In the data rows, zero lies at 4.5, halfway between 4 and 5.
Some points, one per row:
[5 4 6 2 5 4 2 3 3 7 4 5 4 7 6 4]
[5 3 5 4 6 5 6 2 3 7 8 4 3 7 6 4]
[3 5 4 4 5 5 6 6 6 3 4 4 6 4 6 5]
[3 5 4 5 1 5 6 6 6 3 4 3 6 5 6 4]
[7 5 6 7 5 2 2 6 3 6 4 8 4 3 3 7]
[3 5 1 4 5 4 2 6 6 3 4 5 4 5 6 4]
[7 4 6 6 5 2 2 2 3 7 4 8 2 3 2 6]
[4 8 6 6 5 4 2 6 6 3 9 2 9 3 3 6]
[6 5 5 7 5 3 2 6 3 7 6 6 4 1 3 7]
[0 3 2 0 1 9 6 6 6 3 4 0 4 9 6 0]
[4 4 6 5 5 5 6 2 6 3 4 5 5 5 6 4]
[4 3 6 4 5 5 6 2 3 7 4 5 3 3 3 4]
[6 4 6 6 5 2 2 6 3 6 7 7 4 3 3 6]
[5 5 5 5 5 3 2 6 4 6 4 6 4 4 6 6]
[5 2 6 4 3 5 6 2 3 6 4 5 2 6 6 4]
[4 4 6 6 5 3 2 2 3 7 4 7 4 4 3 7]
[5 4 6 4 5 5 6 2 3 7 4 4 4 7 6 4]
[5 4 6 4 6 4 6 6 6 3 4 4 5 4 3 4]
[5 4 6 5 5 5 6 2 3 3 4 4 4 4 6 4]
[6 5 6 7 5 1 2 2 3 6 4 8 4 0 3 7]
[2 4 1 5 5 4 2 4 6 3 4 4 5 5 6 5]
[8 5 6 7 6 2 2 6 3 6 9 7 4 1 3 7]
[4 4 5 5 1 5 6 2 6 3 4 4 4 4 6 4]
[4 4 6 6 5 5 6 4 6 3 4 4 5 3 3 4]
[4 4 1 5 5 5 6 5 3 3 4 4 4 6 6 4]
[3 5 1 6 5 5 6 6 3 5 4 5 4 6 6 4]
[5 1 6 2 5 6 6 2 3 6 5 5 1 4 6 3]
[7 3 6 7 5 3 2 2 3 7 9 8 2 4 5 6]
[3 4 6 2 1 7 6 3 6 3 4 2 5 6 6 2]
[5 7 1 5 5 4 2 6 6 3 4 4 6 4 3 5]
[6 4 6 4 5 5 6 4 3 7 4 5 3 4 6 4]
[7 1 5 3 1 6 6 2 3 6 6 6 1 7 6 2]
[5 5 1 8 5 2 2 2 3 7 8 6 4 4 3 6]
[9 4 6 6 5 2 2 2 3 7 6 8 2 3 3 7]
Then 18 other points, each followed by its number:
[6 4 5 5 5 5 6 6 6 3 5 4 5 5 6 4] 0
[4 4 6 4 5 6 6 5 6 7 4 5 5 4 2 4] 1
[5 5 4 5 5 3 2 6 3 6 4 6 4 3 3 6] 2
[7 7 6 7 5 2 2 6 6 3 4 6 7 4 3 7] 3
[5 4 6 3 1 6 6 2 3 3 4 4 4 6 6 4] 4
[6 3 5 4 6 5 6 2 3 6 4 5 3 5 6 4] 5
[5 5 6 5 5 5 6 6 6 3 4 4 5 4 3 4] 6
[3 4 3 6 5 4 2 2 3 7 9 5 4 5 6 5] 7
[3 5 1 4 5 4 2 5 3 3 4 4 5 6 6 4] 8
[3 4 3 5 6 5 6 6 6 3 4 4 5 4 3 4] 9
[3 9 1 7 6 3 2 6 6 3 6 2 9 2 3 6] 10
[6 5 6 5 6 4 3 6 6 3 4 4 4 3 3 5] 11
[5 4 6 3 6 4 2 4 3 7 4 5 4 6 6 4] 12
[3 4 6 5 5 5 6 6 3 6 4 5 4 1 3 4] 13
[5 5 6 6 1 5 6 6 3 3 4 5 4 4 3 4] 14
[5 2 6 5 1 6 6 2 3 7 5 4 3 5 6 3] 15
[3 4 2 3 1 7 6 2 6 3 4 4 5 7 6 2] 16
[4 6 5 4 6 4 2 6 6 3 4 4 6 4 3 5] 17
Which three of these numbered points are nearest to each point below, ignoring the 2 directions in which the first points spread most? Their numbers follow each, nearest first.
[5 4 6 2 1 7 6 3 6 3 4 3 4 4 6 2] > 4 11 15
[5 3 6 4 4 5 6 2 3 6 4 5 3 5 3 4] > 9 6 17
[3 6 3 5 6 4 2 6 6 3 4 3 7 5 6 5] > 12 5 17
[5 4 5 4 5 5 6 2 3 3 4 5 4 4 3 4] > 9 5 6
[3 7 1 5 5 3 2 6 6 3 4 4 7 5 5 6] > 8 5 2
[3 9 1 7 5 3 2 6 6 3 7 2 9 3 3 7] > 10 15 5
[5 5 4 6 5 5 2 6 3 6 4 5 5 2 3 5] > 2 5 15
[8 7 6 8 5 1 2 6 3 6 7 7 5 2 2 8] > 4 0 15
[4 1 6 2 2 5 6 2 3 7 4 6 1 6 6 3] > 2 15 17
Here are 18 other points, each followed by its number:
[4 8 6 5 5 4 2 6 6 3 4 3 8 3 6 5] 0
[2 5 1 4 5 5 5 6 6 3 4 4 5 7 6 5] 1
[5 5 6 5 5 3 2 6 3 7 4 6 4 2 3 6] 2
[3 5 2 5 6 4 2 6 3 7 4 6 4 5 6 6] 3
[3 3 6 1 1 8 6 5 6 3 4 1 5 7 6 1] 4
[4 4 6 4 5 4 6 6 6 7 4 4 5 4 3 4] 5
[8 5 6 8 5 1 2 6 3 6 5 7 4 3 3 7] 6
[4 4 6 6 5 5 6 2 3 3 4 4 4 4 3 4] 7
[5 4 6 4 1 5 6 6 6 3 4 4 5 5 3 4] 8
[6 5 6 5 5 4 2 5 3 6 4 5 4 4 3 6] 9
[3 4 1 4 1 6 6 2 6 3 4 3 5 6 6 3] 10
[5 1 6 3 2 6 6 2 3 7 4 6 1 4 6 3] 11
[6 1 6 3 1 5 6 2 3 7 4 7 0 5 4 4] 12
[3 5 1 5 6 5 6 6 6 3 4 5 5 5 5 4] 13
[5 2 6 1 5 6 6 2 3 6 4 5 1 7 6 3] 14
[5 5 6 4 5 5 6 6 6 4 4 4 4 4 3 4] 15
[5 4 6 2 5 5 6 6 3 3 4 4 4 7 6 4] 16
[5 7 1 5 5 4 2 6 6 3 4 3 6 3 3 5] 17
The same question for these:
[5 6 1 5 5 4 2 5 6 3 4 4 6 3 3 5] > 17 10 14
[4 5 6 5 5 4 4 6 3 7 4 5 4 5 6 5] > 2 9 6
[4 4 6 4 5 5 6 5 6 3 4 4 4 4 3 4] > 15 7 5
[5 5 6 4 5 5 5 6 6 3 4 4 5 3 3 4] > 15 4 8
[4 8 5 5 5 4 2 6 6 3 4 3 8 4 3 6] > 9 0 4
[4 3 5 3 5 5 6 2 4 6 4 4 3 5 6 3] > 14 17 2
[3 4 6 4 6 5 6 6 6 3 4 4 4 3 3 4] > 15 5 14
[4 5 1 4 5 5 6 6 3 3 4 5 4 6 5 5] > 1 13 14
[3 4 6 1 1 8 6 4 6 3 4 1 5 9 6 1] > 4 9 8
